In the rows, 128 means zero.
The rows of D fall into 3 groups, which share some directions, and each row is roughly a mix of its group's hidden directions.
D (117 x 12):
[[139 150 106 149 134 111  77 158 129 107 152 164]
 [139 152 116 148 165 173 106 128 156 114 163 146]
 [103 120 128 168  95 147  80 108 107 122 104 121]
 [161 134 128 136 102 127 132 184 122 178 128 122]
 [149 149 109 108  84 164 150 127 150 166 111 133]
 [118 101 159 148 178 127 131 120 137  83 145 149]
 [156  90 120 122 115  79 173 127 121 104 134 127]
 [ 82 139 128 116  81 144 136 106 129 149  87 120]
 [142 107 137  95 105 115  85 114 145 125 172 158]
 [153 114 138 139 138 123 171 161 138 165 122 173]
 [137 152 157 106 172  89 165 149 138 143 132 127]
 [ 95 113 117 164 134 133 177 143 112  88 109 133]
 [111 129 143 176 128 110 118 165 140 119  82 155]
 [119 124 139 146  93 108 114  82 176 153 133 113]
 [117 104 101 119 138 173 130 166  95 157 104 127]
 [152 146 123  66 140 127 143 159 149 143 154 141]
 [108 161 141 148  99 109 100 153  97 131  86 143]
 [117 166 130 138 163 152 151 132 123 155 101  82]
 [127 166 153 165 116 138  90 166 116 143 152 140]
 [116 115 139 108 114 141 148 147 178  98 124  80]
 [140 105 106 136 145 114 151  98 128  87 179 145]
 [118 167 101 108  83 159 109  98 144 137 126 111]
 [148 141 104 152 175 129 160 162 114  92 133 122]
 [136 109 147  94 126 116  91 105 115  97 115  80]
 [112 109 106 137 151 152 165 116 110  83 158 103]
 [104 148 180 134 126 157 125 149 133 159 103 160]
 [143 105 142 145 185 115 135 137 122 100 169 146]
 [106 151 126  92 115 146 106 174 112 110 142 165]
 [172 120 136 101  97 104 113 161 141 152  99 148]
 [143 164 100 130 143 100 188 146 117 114 127 137]
 [109  86 118  96 118 143 160 134 146 125 159 169]
 [136 126 138 155 135 143 145 105 157 101 160 183]
 [166 137 106 144 106  84  98 105  97 127 105 130]
 [172 114 129  97 103  79 100 117 137 133 110 114]
 [149 127 109 190 106 126 137 127 133 164  98 115]
 [176 150 113 134 125 113 139 150 144 158 161 168]
 [136  91 140 100  82 123  93 124 153 146 136 155]
 [131  93 170 116 174 108 161 140 153 132 132 125]
 [ 92 134 114 173 102 157 106 105 106 122 102 108]
 [ 65 142 146 136 146 159 111 131 114 110 105 109]
 [132 144  98 126 155 119 162 116  96 140 159 175]
 [118 166 158 102  92 123  85 119 128 159 113 129]
 [123 117 134  89 117 100 134 123 151 118 182 166]
 [114 120 132  73 107 107  82 102 105 128 116 126]
 [ 72 140 145 147 148 165 133 136 115 106  95 116]
 [125  94  81 101 171 143 149 137 145 111 143 134]
 [139 173 106 138 128 112  97 138 129 166 167 152]
 [153  89 167 133 170  96 147 139 147 113 124 120]
 [107 134 103 109 124  97  61 135 148 115 132 136]
 [ 97  81 145 137 108 106 162 120 139 144 119 167]
 [159 124 166  90 125 134 132 157 102 173 118 117]
 [128 103 121 168 105 153 103 136 101 127  76 130]
 [120  98 135 158 177 112 137 134 120  80 149 135]
 [106 148 180  94 134 121 147 135 155  95 152 132]
 [ 84 144 168 146 165 122 102 103 115 124 150 114]
 [127  98  62 146 152 121 156 120 125 121 144 111]
 [154 141 159 110 122 108  86 141 127 177 102 134]
 [160 126 125 127 103 115 152 153 163 120  86  88]
 [129 125 119 101 164 106 150 121 162  81 160 129]
 [124 106 152 154 100 116 105 154 134  85  88 112]
 [ 99 131 141 148 154 147 133 101 146 110 136  67]
 [ 85 125 128 170 146 127 171 125 113  90 119 119]
 [172 161 117 143 140 128  79 145 149 111 152 135]
 [ 67 167 122 154 123 141 113 107 132 115 146 145]
 [149 133 159 152  84 146 117 120 122 175 148 150]
 [123 127 108 165 156 139 125 102 153  90 161 161]
 [113 168 129 169 103 117 149 167 122 129 132 164]
 [ 99  99 157 144 161 136  95 112 108 103 159 147]
 [ 62 137 110 156 119 117 123 136 103 147 101 117]
 [121 105 157  86 140 118 164 149 165 159 130 138]
 [125 103 107 131 162 161 154  83  92 116 123 117]
 [124 152 137 124 139 159 131 165 129 152  79  88]
 [121 134 128 114 142  85 137  82 144  86 120  97]
 [122 135 157  80 123 140 116 152  73 141 121 114]
 [141 119 147 105 107 144 105 114 112 130 155 192]
 [100 122 144 129 133 133 135  58 121 116 117  93]
 [114 128 112 108 167 117 112  95 113  71 143 133]
 [155 123 143 140 148  92 140 166 100 124  96 165]
 [167 155  91  97  86 134 103 121 140 146 140 127]
 [104 132 160 143 158 147  91 127  95 167 107 137]
 [114  78 142 111 100 141 111 107 149 168 134 155]
 [ 89 131 123 121 133 136  81 138 159 104 147 170]
 [142 122 152 143 116 166 141 122 133 136 163 187]
 [126 121  94 170 115 106 150 163 140 144  88 147]
 [111 141 121 124 171 129 142 164 148  74 141 146]
 [ 84 109 137 131 127 154 153 126 133 167  81 139]
 [ 75 126 148 129 133 134 134 107  97  82 142 104]
 [140 130 103 136 145 143 167 170  88 146 155 111]
 [142 132 110  99 169 121 115 139 102  84 164 145]
 [144 148  92 182 141 113 105 140  98 123 107 111]
 [140 176 115 132  85 145 117 129 132  82 146 112]
 [170 129 100 132  83 117 136 150 151 134  86 123]
 [129 122 158 163  89 156 135  90 127 160 119 151]
 [145 130 118 164 166 152 183 150 122 110 133 128]
 [121 170 119 119 114 166 122 135 131 189 136 141]
 [141  90 128 115  99 100 115 122 144  93 162 165]
 [107  98 136 156 178 125 135 125 121  77 144 127]
 [160 120  84 121  96 112 176 122 139 142 125 151]
 [125 152 152 158 107  94 131  98 151  91 102 150]
 [133  74 144 139 153 137 106 140 111  89 141 160]
 [ 76 141 149 157 125 159 112 117 112 137  97  98]
 [124 111 120 127 102 109 158 125 172 125  74 149]
 [112 124 115 112  70  92 155 112 107 122 112 105]
 [105 157  96 117  94 128 125  79 135 111 161 121]
 [140 120 117 114 121 134 153 198 147 157 115 133]
 [177 148 124 146 125 140 151 151 157 113 156 165]
 [122 132 122 174 177 150 103 157 133  97 132 131]
 [134 103 138 116  85 143 122  93 100 162  96 149]
 [ 87 141 143 110 111 108  73  96 126 118 116 111]
 [120 167 120 148  71 125 155 141 143 134 115 161]
 [ 96 132 166 122 106 124 118 145  87 113  94  93]
 [134 120 118 143 128  99 148  63 137 104 102 108]
 [106 113 103 102  86 139 127 110 139 127 170 168]
 [ 82 137  96 146 145 135 145 115  97 109 169 112]
 [116 128 118 163 123 167  77 101  98 127 118 113]
 [146 122  80 114 126 168 161 107 133 115 157 103]
 [ 99 143 169 165 114 156 154 140 153 152 119 107]]
One row of each group comes first, with its name. Which group is each row after those in?
[110 110 163 125 167 119  97 106 119 120 174 150]
U
[102 146 126 120 123  95  66 106 135  97 130 136]
C
[135 150 127  94  95 147 100 115 143 178 101 119]
K

[149 126 153 119 120  92 124 184 125 108  96 150]
U
[107 100 138  90 121 150 134 138 136 177 133 169]
U
[135 123  88 160 133 104 158 160 129 169 126 155]
K
[129 121  99 114 139 108 116 143  78 153 141  80]
K
[143 132  67 138 138 177 143 125 146 128 144 112]
K
[169 122 145 152 120 152 173 111  86 144 124 140]
C
[ 90 101 145 105 137 134 161 101 121 176 122 142]
K
[117 127 119 167 145 166 128 174 131 134  83 123]
K
[126 127 116 142  82 128 133 120 153  80  83 116]
K
[112 185 147 142 130 139 103 146 108 122 171 142]
K
[159 154  89 111  88 141 140 145 139 155  98 115]
U
